Here are some points, each followed by its number:
< 63  22 -54 -50  32  30 -26 -51  27 -45 -96  16> 0
<-25  18  27 -50  32 -53  63  33  27  30  16  16> 1
< -26  -78  -52  -48  -50  -53  -26  -46  -58   29 -104   16> 2
<-28  21  31  33  32  30 -26  30  27  31  16  16> 3
<-24  21  31 -47  32 -53  63  29  27  32  16  16> 4
<-24 -77  27  30 -50 -53 -26 -43 -58 -47  17  16> 5
<-23  19 -58 -46  32 -53  63 -48  27 -48  14 -98> 6
<65 21 31 34 32 30 63 31 27 32 15 16> 7
<-23  23  29  34  32  30 -26  34  27  31  16  16> 8
< 72  22  30  28  32 -53 -26  33  27  34  13  16> 9
<-24  23  33  31  32  30 -26  32  27  36  18  16> 10
< 67 -73 -53 -49 -50 -53 -26 -50 -58  27  15 -98> 11
< 67  20  30 -49 -50 -53 -26  32  27  30  14  16> 12
< 63  19  27 -51  32 -53 -26  32  27 -46  19  16> 13
<-26 -84 -54 -50 -50  30 -26 -47 -58 -48  16 -98> 14
<-23 -74  28 -49 -50 -53  63 -53 -58 -50  16  16> 15
<-24  21  32  35  32  30 -26 -54  27  30  12  16> 16
< -24   26   33   36  -50  -53  -26  -49  -58  -44 -102  -98> 17
<-23  23 -52  31 -50  30  63  32  27  30  16  16> 18
<-24 -77  33  31 -50  30 -26  36  27 -49  16  16> 19
< 57  22  29  30  32  30 -26  36  27  32  13  16> 20
<-24  20 -57  34 -50 -53  63 -45  27 -49  17  16> 21
<-20  20 -50  36  32 -53 -26 -41 -58  33  18  16> 22
<-26 -77 -56  34 -50  30 -26  30  27 -48  15  16> 23
< 62 -77 -53  33  32  30  63  36  27 -49  20  16> 24
<-26  20 -54 -53  32  30  63  38  27  31  19  16> 25
<-27  21  30 -55  32  30 -26 -51 -58  33  13  16> 26
<-29  20  30  30  32  30 -26  31  27  31  17  16> 27
< 66  19  29  31  32  30 -26  35  27  32  14  16> 28
<-23 -77 -51 -53 -50 -53 -26 -50 -58  34  15 -98> 29
<-21 -74  28  33 -50 -53  63 -48 -58 -53  18  16> 30
< 68 -74  33  34  32  30 -26  33  27  35  12  16> 31
<-25  23 -58  30  32  30 -26  36  27  31  13  16> 32
<-26  18  34 -47  32  30 -26 -45  27  35  17  16> 33
<69 19 27 33 32 30 63 34 27 34 17 16> 34
< 62  22  26  31 -50  30 -26  33  27  32  21  16> 35
< 63 -81 -54 -48 -50 -53  63  34  27 -53  16  16> 36
<-25  20  27  32  32  30 -26  30  27  30  16  16> 37
< 70  18  28 -47  32  30  63  33  27  30  15  16> 38
<-26  22  26  33  32  30  63  33  27  33  15  16> 39
< 75  21  31  29 -50  30 -26  30  27  31  13  16> 40
<  65  -72   28  -52  -50  -53  -26  -46   27   32 -103   16> 41
< 65  24  29 -52 -50  30  63 -47  27 -53  14 -98> 42
<-20 -76 -56  30  32  30 -26  33  27 -51  17  16> 43
<-24  24 -60  30 -50  30  63  35  27  33  16  16> 44
< -23  -81  -56   31   32   30  -26   33  -58  -49 -106   16> 45
<-21  19  32  27  32  30 -26  32  27  34  13  16> 46
<-23 -76  28 -47 -50 -53 -26 -52 -58 -53 -97  16> 47
< 65  26  28  32 -50 -53 -26  31 -58 -45  17  16> 48
< 64  23  30  31  32  30 -26  33  27  33  14  16> 49
<-23 -73 -51 -49 -50 -53 -26 -49  27  30  16  16> 50
<-24  22 -59  30 -50  30 -26  31  27  32  16  16> 51
< -23   24   29  -53   32  -53   63  -48   27   32 -104   16> 52
< 63  21  35  32  32  30 -26  32  27  30  17  16> 53
<-25  21  31  28  32  30  63  31  27  34  16 -98> 54
<-27  21  29  29  32  30 -26  33  27  30  15  16> 55
<-27  22  32  31  32  30 -26  33 -58  32  17 -98> 56
<-23  20 -51  30  32  30  63  31  27  30  18  16> 57
<-24  21 -54  29  32  30 -26  25  27  30  14  16> 58
<-23  18  32 -50  32  30 -26 -48 -58 -49  13 -98> 59
< 64  25  32  32  32  30 -26  34  27  30  20  16> 60
<-23  18  29 -51  32 -53  63 -48 -58  33 -94 -98> 61
<-24  18  31  33  32  30  63 -45  27  30  16  16> 62
<-21  19  29  32  32  30 -26  33  27  28  14  16> 63
< 63  26  29  32  32  30  63 -50 -58  35  14  16> 64
<-23  24  29  32  32 -53 -26  38  27  33  15  16> 65
<-23  22 -52 -46 -50  30 -26 -51  27  34  13  16> 66
< 66  17  30 -47  32  30 -26 -46  27  29  17  16> 67
< 65  20  29  32  32  30 -26 -50  27  31  14 -98> 68
<-22 -75  30  29 -50 -53 -26 -45  27 -49  14 -98> 69
< 69 -74  30  32 -50  30 -26  32  27 -47  15  16> 70
<-25 -77 -56  28  32  30  63  33  27 -48  18  16> 71
<-26  22  28  33  32  30 -26  33  27  32  15  16> 72
< -25  -76  -50   29  -50  -53  -26  -50  -58   33 -102   16> 73
<-26  23  29  34  32  30 -26 -46 -58  31  17  16> 74
<-28  21 -53  29  32  30 -26  34  27 -50  13  16> 75
< 58  25  33  36  32  30  63 -54  27  32  16  16> 76
<-24  22  31  34  32  30  63  36  27  28  16  16> 77
<-24  25  32  30  32  30  63  33  27  27  14  16> 78
< -25  -64  -55  -51  -50   30  -26  -48  -58  -49 -101  -98> 79
<-28  20  31  34  32  30 -26 -45  27 -52  15  16> 80
<-25  23 -53 -49 -50 -53 -26  31 -58 -51  15  16> 81
<-26  24  29  34  32 -53  63  35 -58  35  15  16> 82
<-22 -74  27 -51  32 -53 -26 -50 -58 -52  19  16> 83
<-27  18  28  33  32  30 -26  34  27  36  15  16> 84
<-23 -75  32 -54 -50  30 -26  33 -58  35  16  16> 85
<-24  20  29 -54  32 -53  63 -48  27 -50  15  16> 86
< 65  22 -57  32 -50  30 -26 -48 -58 -51  14  16> 87
< 67  23  29 -48  32  30 -26  32  27  30  21  16> 88
<71 21 27 36 32 30 63 33 27 32 18 16> 89
<-24 -76 -54  30 -50 -53 -26  33 -58  35  15  16> 90
< -24   22   29  -48  -50  -53  -26  -49  -58  -51 -106  -98> 91
<-25  16  28 -48 -50 -53  63  34  27 -48  16  16> 92
<67 19 32 32 32 30 63 31 27 32 18 16> 93
<-23  21 -56 -46  32 -53 -26  34  27 -45  15  16> 94
<-25  21 -51  33 -50  30 -26  30  27  35  14  16> 95
< -22  -72  -51  -59  -50  -53  -26   30  -58  -53 -100   16> 96
<-27  16  29  31  32  30  63  33  27  34  16  16> 97
<69 23 31 27 32 30 63 29 27 35 17 16> 98
<-22  20 -57 -51  32  30 -26  31  27 -46  16  16> 99
<-25 -75 -55  33 -50 -53 -26 -47 -58 -47 -99 -98> 100
<-24  23 -52 -50 -50  30 -26 -48 -58 -53  20  16> 101
<-26 -74 -54  33  32  30 -26  30  27 -48  16  16> 102
< 59  21  26  33  32  30 -26  36  27  32  18  16> 103
<-27  25 -56  31  32 -53 -26 -49 -58  32  13  16> 104
<-22  20  31  31  32 -53 -26  38 -58  29 -96  16> 105
< -27   21   30  -55   32  -53   63  -50  -58   31 -109  -98> 106
<-25  18  33  33 -50 -53 -26 -44  27 -54  12  16> 107
<69 24 30 31 32 30 63 32 27 31 18 16> 108
< 57  20  31 -47 -50  30 -26  31 -58 -45  16  16> 109
< 68  22  30  31 -50  30  63  33  27  32  14  16> 110
<-20  20 -54  31  32  30 -26 -47  27 -45  17  16> 111
<-24  22 -50 -51  32  30  63  33  27 -48  16  16> 112
<-26  21  33  30 -50  30 -26  37  27  33  13  16> 113
<-25  21  26  34  32  30  63  38  27  33  13  16> 114
< -26   23   31  -58   32   30  -26   35  -58   35 -106   16> 115
Which three points above are nearest to each new point? Their numbers follow each, nearest first.
<-26  21  28  32  32  30 -26 -51  27  31  16  16> 16 33 37
<-24  21  33 -46  32 -53  63 -47 -58 -52  16  16> 86 15 83
<-24  22 -52 -47  32  30 -26 -46 -58  32  16  16> 26 104 74
<-24 -78  27  32 -50 -53 -26  33 -58  31  17  16> 90 5 85
< -21   20  -51  -52  -50   30  -26   35  -58  -52 -104   16> 96 115 81
<-26 -81  30  32 -50  30 -26  32  27 -53  11  16> 19 23 70
< -24   22  -50  -47   32  -53  -26  -49  -58  -50 -102  -98> 91 17 106
< 65 -72 -48 -49 -50  30 -26  36 -58 -52  14  16> 109 70 85
<-28 -72  28 -55 -50  30 -26 -48 -58  35  13  16> 85 26 50
<-25  21 -56 -46  32  30  63  38  27  34  18  16> 25 57 112
<-20 -73  27  32 -50  30 -26  32 -58 -47  14  16> 19 5 85
<-24  25 -55  31  32  30  63  34  27  33  21  16> 57 39 114
<-21  21  27 -49  32  30 -26 -50  27  30  15  16> 33 16 26
<-24  20  30  33  32  30 -26 -44  27  32  16  16> 16 37 3
<-26 -81  29  31 -50  30 -26 -51 -58 -54  18  16> 5 19 30
<-23 -73 -57  31 -50  30 -26  34  27 -49  14  16> 23 43 102
<-22 -73  32 -47 -50  30  63 -47 -58 -52  14  16> 15 30 5
<-27  20  28 -55  32  30 -26 -46 -58  33 -93  16> 115 26 33
<-22  21  29 -50  32 -53 -26 -49  27  30  13  16> 33 4 16
< -25  -75   31  -48  -50  -53  -26  -49  -58  -52 -107   16> 47 96 2
<-28 -74 -51 -48  32 -53  63 -54  27 -53  16  16> 86 15 71
<-24  18  29 -53 -50  30 -26 -48 -58 -48  15  16> 101 109 26
< 61  23  27  35 -50 -53 -26 -51 -58  33  16  16> 48 22 40
<-22  20 -55  28  32  30 -26  34  27 -45  14 -98> 75 58 32
<-24 -69 -53  30 -50  30 -26  29  27 -52  20  16> 23 102 43
<-23  20 -56  33  32  30  63  32  27  32  17  16> 57 39 18
<-24  19 -58 -46  32 -53 -26  37  27 -52  13  16> 94 99 75
<-26  22  31  30  32  30  63 -46  27  35  13 -98> 54 62 68
<-24  22  28  32 -50  30 -26  34  27  33  14  16> 113 95 72
<-27  23  33 -52  32 -53  63 -49 -58 -50  16  16> 86 15 83
<-23  21 -51  33 -50 -53  63 -46  27  32  14  16> 21 18 44
<-28 -80 -53 -50 -50 -53 -26 -49 -58  35 -96  16> 2 73 96
<-26  17 -54 -48  32 -53  63 -48  27 -54  15  16> 86 6 21
<-28  17  31 -48  32 -53 -26 -51 -58  29  15 -98> 59 61 26
< 66 -81  25  30 -50  30 -26  35  27 -50  15  16> 70 19 31
<-24  18  31 -46 -50 -53 -26 -46  27 -49  15  16> 107 92 86
< 68  20 -56 -53 -50 -53 -26 -48 -58 -52  17 -98> 11 29 14
<-28  21 -53 -53 -50 -53 -26 -53 -58 -42 -98 -98> 91 79 17
<-25  18 -53 -49 -50  30 -26  35  27 -47  14  16> 99 51 75
<-26  25  30  33 -50  30 -26  36  27  33  20  16> 113 95 8
<-23  23 -50 -43 -50  30 -26 -49  27  31  13 -98> 66 29 51
<-25  20  30 -47  32 -53 -26 -48 -58  33  15  16> 26 22 74
<-23 -75 -49  29 -50  30 -26  31  27 -46  18  16> 23 19 102
<-30  24  30  32 -50  30 -26  30  27 -46  17  16> 113 19 63
< 63  22 -53  35  32 -53  63 -51  27  32  19  16> 76 89 98
< -25   21  -52   28   32   30  -26   32   27  -52 -102  -98> 75 45 32
<-26  24  31  31 -50  30 -26  34  27 -48  14  16> 113 19 63
<-23  22  29  33 -50  30 -26  33  27  33  16  16> 113 95 8
< 60 -76 -53 -52 -50  30  63  33  27  37  19  16> 36 24 38
<-24  21  28 -53  32  30 -26 -55 -58  36  16  16> 26 33 74
<-24  22 -59  32  32  30  63  33  27  32  17  16> 57 44 18
< 64  22  31 -51  32  30  63  32 -58  32  14  16> 38 98 64
<-24  19  27 -52 -50  30 -26 -49 -58  33  16  16> 26 66 101
<-27  20  29 -50 -50 -53 -26 -49  27 -54  18  16> 107 86 92
< 63  25  26 -51  32  30  63  31  27 -51  17 -98> 42 38 54
<-26  17  32  35  32 -53 -26 -48 -58 -47  17 -98> 59 56 17
< -27   25   25  -52  -50  -53  -26  -47  -58   26 -102  -98> 91 17 106
< -28  -77  -57  -47  -50   30  -26  -52  -58  -51 -101  -98> 79 100 14
<-21  20  29  32  32  30  63 -48  27  39  16  16> 62 76 39
< 64  23 -56  33  32  30  63 -50  27  28  13 -98> 68 76 54
< 67  21  30  32  32 -53 -26 -48  27  33  17  16> 9 67 53
<-25  20  26 -51  32  30 -26 -49  27  29  14  16> 33 26 16
< 70  22  26 -46  32 -53  63 -53 -58  31  18  16> 64 76 38
< 67  20  31 -52  32 -53  63 -45 -58  31  17  16> 64 38 4
< -19   21  -54  -55   32  -53  -26  -46   27   35 -108   16> 52 0 2
< -24  -79  -54  -52  -50   30  -26  -47  -58   33 -108   16> 2 73 79
<-24 -80  30 -52 -50  30 -26  28 -58  30  15  16> 85 19 90
< 64  20  29  32  32 -53  63 -51  27  34  17  16> 76 98 7
<-24 -72 -55  32  32 -53  63  40 -58 -53  14  16> 71 30 24
< 64 -77  31  34  32  30 -26  34  27  32  12  16> 31 28 53
<-25 -77  29  36 -50  30  63  30  27 -48  15  16> 19 71 23
< 65  22  31 -50  32 -53 -26 -51  27 -51  20  16> 13 67 86
< -24   25   30  -43   32  -53  -26  -47   27   31 -105   16> 52 105 115
<-26  16  30  28 -50  30 -26  34  27  34  19  16> 113 95 27
